(in the rows, 128 means zero)
Named moves come first, each a turn or a mirror and shown by rows before and after it. Which of them, in which order, take the first row of each pair that follows to the second? Write the first one first, as in the answered first pair.
move A:
[ 87 144 132 109 104 131 123 133 149 110 112 134 124 122 124] -> [ 99 138 130 103  99 135 120 138 143  99 118 133 115 120 125]
[141 153 168 126 150 143 121 155 122 128 113 155 172 131 123] -> [158 149 168 120 143 146 120 157 116 115 119 155 162 124 126]
[101 108 148 154 121 172 118 108 149 172  80 117 162 173  74] -> [179  83 142 114  86 194 106 131 110 110 110 113 114 141  79]
move Y:
[129 153 125 114 146  58 159 153 106 185 135 142 114 157 152] -> [131 158 114 120 140  56 162 142 101 174 146 140 115 148 155]
[112 125 160 116 151 122 136 161 137 164  98 126 131 167 124] -> [123 160  93 147 111 108 147  99 110 119 165 123 131 131 149]
[133  77 116 120 119 125 103 130 137 119 117 109 112 114 120] -> [135  81 108 124 113 124 106 123 134 113 128 107 113 107 124]
move H:
[186 114 146 127 102 169 126 152 112 107 156 132  92 150  90] -> [168 149 106 153  95 140 139 113 103 100 192 136 103 131 115]
[172 103 143 136  76 157 116 105 108  73 142 119  74 117 124] -> [149 123 123 149  83 135 115  91 111  60 158 123  83  97 141]
[ 68 146 109 156 173 116  80 119 170  84 146 129 150  73 148] -> [115  82 177 114 168 168  73 173 171 112  89 123 125 119 102]
[111 142 111 132 148 126 119 148 154 111 128 134 130  99 113] -> [135 118 132 119 139 143 124 161 149 125 110 130 121 121  94]
Pairs:
Between the rows of a pair lie two moves.
[185 114 147 120 134 126 136 143 105 138 135 136 118 159 117] -> [147 148 114 154 140  94 150 107 108 145 155 138 140 152 134]  H then A
[156 132 123 173  87 146 171  70 109 184 109 110 153 171  83] -> [ 61 144 134 167 176 121 100 113 182 122  98 125 186  84 117]  H then H
[139 110 169  88 172 127  98 174 142 106 106 149 120 107 145] -> [184 145 111 124 102 109 163 101  82 135 157 144 111 148 150]  H then H
[155 102  97 138 114 127 145 116  89 146 133 134 104 125 136] -> [ 94 121  96 155 151 108 133 111 122 153 121 140 134 115 146]  A then H
[129 148 170 127 146 141 152 126 148 145 111 114 136 110 101] -> [162 145 160 122 122 147 160 118 124 136 127 110 119 111 103]  H then A
[126 129 128 130 137 120 126 137 147 105 134 133 115 103 136] -> [128 114 149 125 138 133 129 148 151 127 111 129 115 124 120]  A then H
[111 145 117 165  95 141 134  89 117 108 134 104 136 115 123] -> [120 131 146 154  96 143 147 107 116 151 104 104 134 157 106]  Y then H
[129 108 136 111 123 128 129 126 129 101 129 130 113 147 128] -> [121 119 120 122 121 119 133 113 126  94 141 132 116 139 136]  H then H
[ 86 131 127 136 152 133 110 130 148 116 118 128 144  94 141] -> [147 100 145 108 124 160 113 152 123 106 113 121 111 108 124]  A then H
[126 135 126 136 119  90 152 104 109 139 120 137 119 160 115] -> [148 115 141 116 120  99 145 124 106 132 111 137 106 159 110]  A then Y
[141 112 125 153 100 156 133 105 120 131 128 124 113 119 105] -> [106 129 117 168 120 142 130  96 137 137 128 127 131 109 112]  A then H
[ 65 143 111 148 151 110 144 123 162 161 118 141 153 135 134] -> [105 114 137 133 130 136 156 138 146 186  95 133 136 171 105]  H then H
[102 133 119 125 113 155 112 114 167  89 128 127 128 108 127] -> [ 99 122 137 123 114 165 116 122 171 114 105 123 131 133 110]  H then A
[125 127 112 119 148  95 150 136 103 157 138 129 106 164 129] -> [133 128 102 110 151  91 138 143 100 129 156 131  96 136 139]  H then A
[136 125 130 111 126 133 116 133 132 108 143 123 120 116 135] -> [115 122 146 119 135 134 123 132 144 143 121 125 136 139 124]  A then H
[151 136 133  95 142  62 152 128 109 152 126 133  92 156 148] -> [142 144 127 104 145  58 155 119 110 155 130 134  99 153 150]  Y then A
[151 136 152  99 151  96 142 151 135 144 110 144 122 150 127] -> [131 152 124 111 157  89 126 136 141 102 139 143 129 106 149]  Y then H
[154 139  93 153 145 117 130  88 131  96 114 138 139 114 144] -> [170 119 129 140 144 127 143 108 125 140  79 137 132 158 120]  Y then H
[131 115 137 122 113 166 120 128 135 106 129 113 116  99 108] -> [109 119 144 139 117 164 135 117 142 145 111 113 133 129  99]  A then H
[100 132 124 132 141 132 101 122 156 112 124 136 138  98 137] -> [134 128 106 134 108 147 115 100 132 100 145 129 126 101 132]  H then Y
[131 138 137  98 151 111 120 153 112 122 131 134 128 131 143] -> [120 149 121 114 145 103 126 130 109 119 145 132 137 126 150]  A then Y
[148 115 133 161 116 151 123 116 148 116 150 115 124 131  92] -> [131 123 128 162 131 143 115 118 157 104 155 118 131 115 103]  H then H
[160 141 117 111 113 116 116 149 113  99 147 139 107 110 156] -> [ 89 157 131 141 148 101 119 135 149 148 118 142 145 132 151]  H then A
[151 165  88 146  89 105 171 106  85 138 170 132 119 148 147] -> [ 79 142 153 115 180  99 109 185 157 133 105 146 142 122 145]  H then Y
[101 124 131 138 129 146 118 106 145 116 128 128 144 109 119] -> [129 114 138 134 111 159 132 105 129 133 122 125 136 132 105]  H then H
[ 62 104 182 142 144 163  95 144 149 149 100 132 131 122 100] -> [ 67 107 153 146 136 173  79 128 146  98 130 129 128  83 113]  Y then H
[189 120 150 123  93 168 139 136 107 149 104 120 100 168 105] -> [ 98 179  97 156 142 110 109 110 143  93 151 135 137  83 162]  H then H
[131 112 133 123 133 151  92 159 134  90 122 119 122 115 138] -> [153 108 130 123 113 159 104 153 119  96 126 117 113 128 133]  Y then H
[179 112 102 102 114 105 121 123 125 131 129 112 135 132 134] -> [133 133  94 122 135  87 121 109 145 145 128 115 159 130 144]  H then A
[190 121 155 102 149 128 139 183 133 126 127  96 108 155 120] -> [116 167 115 161 159  95 160 118 151 159 142  97 154 160 133]  Y then A
[128 156 112 156 112  93 116  87 149 138 150 115 142 132 144] -> [136 134 149 140 121 102 121 117 155 176 110 116 137 168 121]  Y then H
[138 103 148 114 131 159 111 135 141 105 101 126 125 111 115] -> [ 94 132 121 152 136 141 124  93 152 123 114 127 152 116 122]  Y then A
[135 160 118 123 127 106 147 132 127 160 144 136 126 148 137] -> [133 160 112 117 135 102 131 142 133 131 155 139 121 119 151]  A then H
[136 159 141 111 123  80 144 112  89 156 152 155 141 136 159] -> [119 158 147 104 146  78 118 130 106 128 150 158 144 107 168]  A then H
[ 70 150 110 140 151 142 103 109 149  95 153  66 118 108 146] -> [133 108 146 117 116 183 126 129 125 135 118  57  93 168 104]  H then H
[ 72 124 132 126 168 142 101 135 163  92 120 109 153 103 143] -> [154  86 152  93 126 178 114 156 128  93 112 101 115 133 117]  A then H
[ 94 131 152 118 153 111 116 138 145 141 124 130 134 139 130] -> [139 124 137 103 125 120 113 137 118  98 154 129 109 113 138]  A then Y
[122 147 123 102 112 110 141 141 113 122 153 132 118 133 154] -> [ 99 149 137 105 125 106 141 147 127 145 132 132 129 148 147]  A then Y
[109 185 115 142 125 108 135 130 114 153 126 148 131 135 138] -> [128 173 118 117 127 116 109 153 113 108 136 149 113 101 146]  A then H
[110 142 122 152 165  96 104 150 168 123 141 123 107 122 183] -> [145 143  97 158 128 112 116 125 142 100 171 115  94 116 181]  H then Y
[160 131 104 161  80 139 146  90 105 113 144 107 122 134 117] -> [ 81 147 109 177 132 118 122  95 151 111 130 117 159 111 130]  A then H
[122 148 122 159 142 127  95 108 151  73 154 121 157  97 111] -> [177 111 157 135 112 162 114 125 130 107 125 114 132 149  73]  H then H
[120 130  91 133 131 149 120  77 128  90 145 129 127  78 135] -> [155  87 139 104 128 184 113 114 129 109 104 122 111 110 102]  H then H
[ 91 122 122 124 153 107 130 157 122 119 133 110 152 139 122] -> [127 104 131 104 138 123 132 169 109 118 131 106 134 147 110]  H then A
[125 148 117 118 139  80 126 150 115 117 142 131 118 122 153] -> [140 131 142 107 139  93 129 168 115 137 118 129 111 147 136]  Y then H
[116 144 113 132 152 124  80 121 174  94 178 123 150  63 142] -> [156 123 112 124 123 154  81 117 154  79 186 115 131  67 126]  H then Y
[ 49 134 119 152 145 160 120 104 167 138 125 109 175 135 105] -> [ 63 112 142 139 145 179 113 122 168 143 108 108 168 144  90]  Y then H
[171 142 121 113 102 173 159 116 114 161 139 122  94 120 104] -> [132 149 136 125 127 166 162 117 134 194 114 124 116 141  98]  Y then A
[156 107 114 139  94 138 122 108 123 127 139 121 120 135 115] -> [119 115 118 136 130 129  96 123 151 102 135 127 132 100 130]  H then H
[113 137 135 107 130  81 127 166 137  84 168 130 136 115 169] -> [165 109 159  91 100 110 148 174 113 116 148 122 115 164 139]  H then H
[127 117 125 141  77 121 154 108 108 113 125 104 150 140 144] -> [134  99 154 122  87 129 148 141 115 122  98 105 144 152 132]  Y then A
[123 126 120 173 135 161 123 112 167 135 148  97 155 135 101] -> [153 121 110 158 121 166 116 117 149 104 168  97 136 114 108]  A then H
[131 145 130 122 124 111 141 126 109 157 122 121 120 147 122] -> [101 150 131 121 152 103 119 137 130 139 121 126 131 120 132]  H then H
[119 104 122 165  99 169 129  82 112 158 160  88 137 152 107] -> [133  83 154 141 108 180 120 116 117 165 133  90 127 162  94]  A then Y
[117 110 127 144 136 168 102  91 150  76 140 125 143  88 118] -> [123  91 153 137 137 185 105 107 156 102 109 119 144 118  98]  A then H
[ 87 137  69 127 189 118  92 154 153 110 103 153 141 123 131] -> [141  95 105  97 168 154  98 182 138 129  78 144 117 156 101]  H then A
[ 94 125 183 137 158 100 163 144 148 207  70 133 167 172 103] -> [ 79 164 134 168 146  70 181  98 134 197 112 134 180 159 128]  H then H
[204 102 131 114  79 176 129 110  92 111 140 111  98 139  98] -> [ 77 153 118 177 133 132 143  69 147 176 116 121 170 157 110]  A then H
